Here are some points:
[-47 -30  48  42 -28  32  -2  33]
[ 53  34 -45 -14 -34 -45 -32 -19]
[-27   9 -30 -31 -46  -6 -39 -16]
[ -1  12  25  26 -26  34 -40  14]
[ 42   7 -39  -4  27  29 -12  -2]
[ 22 -17 -14  12 -28 -21 -28   8]
[-15 -46  57  44 -45  23 -43  17]
[-50 -38  51  54  14  41  22  45]
[ 47  15 -30   3 -24 -19 -51 -32]
[-12 -49  28  26  36  22 -16  -3]
[-49 -43  36  40  24  43  18 -42]
[-17 -10  -4  18 -47 -29  18  17]
[-25  11  40  42  -4  52  10  27]
[-28 -23  42  30  21  13   2  38]
[-18   1  44  19  51  44   0  55]
[-32  55  54  47  30  36  39 -56]
[-33 -23  48  17  35  47 -55  12]
[ 15  50   4 -19 -31 -13  42   2]
Then 12 other points, each followed by its number:
[-13  -3 -22 -37  21   0  -8 -49] 0
[-42  -9  30 -29  23 -21   4  35] 1
[ 46  46 -53 -63 -48 -64 -42 -37] 2
[ 45  62 -49 -58  28  11  -4 -51] 3
[-21 -14  34   1  45  39  43 -54] 4
[-19 -43  12  -8  19  -4 -22 -16] 5
[-55 -21  55  56 -62  51 -54  59] 6
[-36  -7  -9 -38  26  16  -5 -49] 7
[ 12   7 -28 -17  38 -32  38  31] 8
[-36  -4 -20 -27  -7   3  -9 -30] 9
[ 27  19 -47 -55  -1 -27 -16  -7] 10
[ 10 -41   1  18 -52 -35 -17  37] 11
Which three of these numbered points are nearest to each point below, looking only along the 2 directions in which the first points spread most? Their numbers follow each, nearest first.
[ 43 -11 -16 -33   3 -20   1  16] > 9 0 10
[  6  -9  20  15  -3  -3 -28   1] > 5 1 9
[ -4 -44  50  40 -49   4 -47  26] > 6 11 5
[-12 -17  11  32  41   2 -30 -13] > 1 5 7
[-40  33  23  22  48  50  46 -55] > 4 7 8
[ -7 -18 -12  -5   0 -12  27  31] > 9 5 1
[ 13  47 -52 -50 -33 -27  13  26] > 10 0 3
[  4 -49   7   6 -55   0 -46 -23] > 11 5 9
[ 31 -10   6  28  47  42  12 -52] > 7 4 8
[ 11   5  13  50  53  32  20 -52] > 4 7 8
[  1  -2 -23  -3  37 -29  51  23] > 7 8 0
[ 28   4 -55 -56  -2 -16 -14 -20] > 10 0 8
[-37 -15   1  19 -19 -19 -24  11] > 5 1 11
[ 60  48 -39 -31  16 -57  39 -15] > 3 10 0
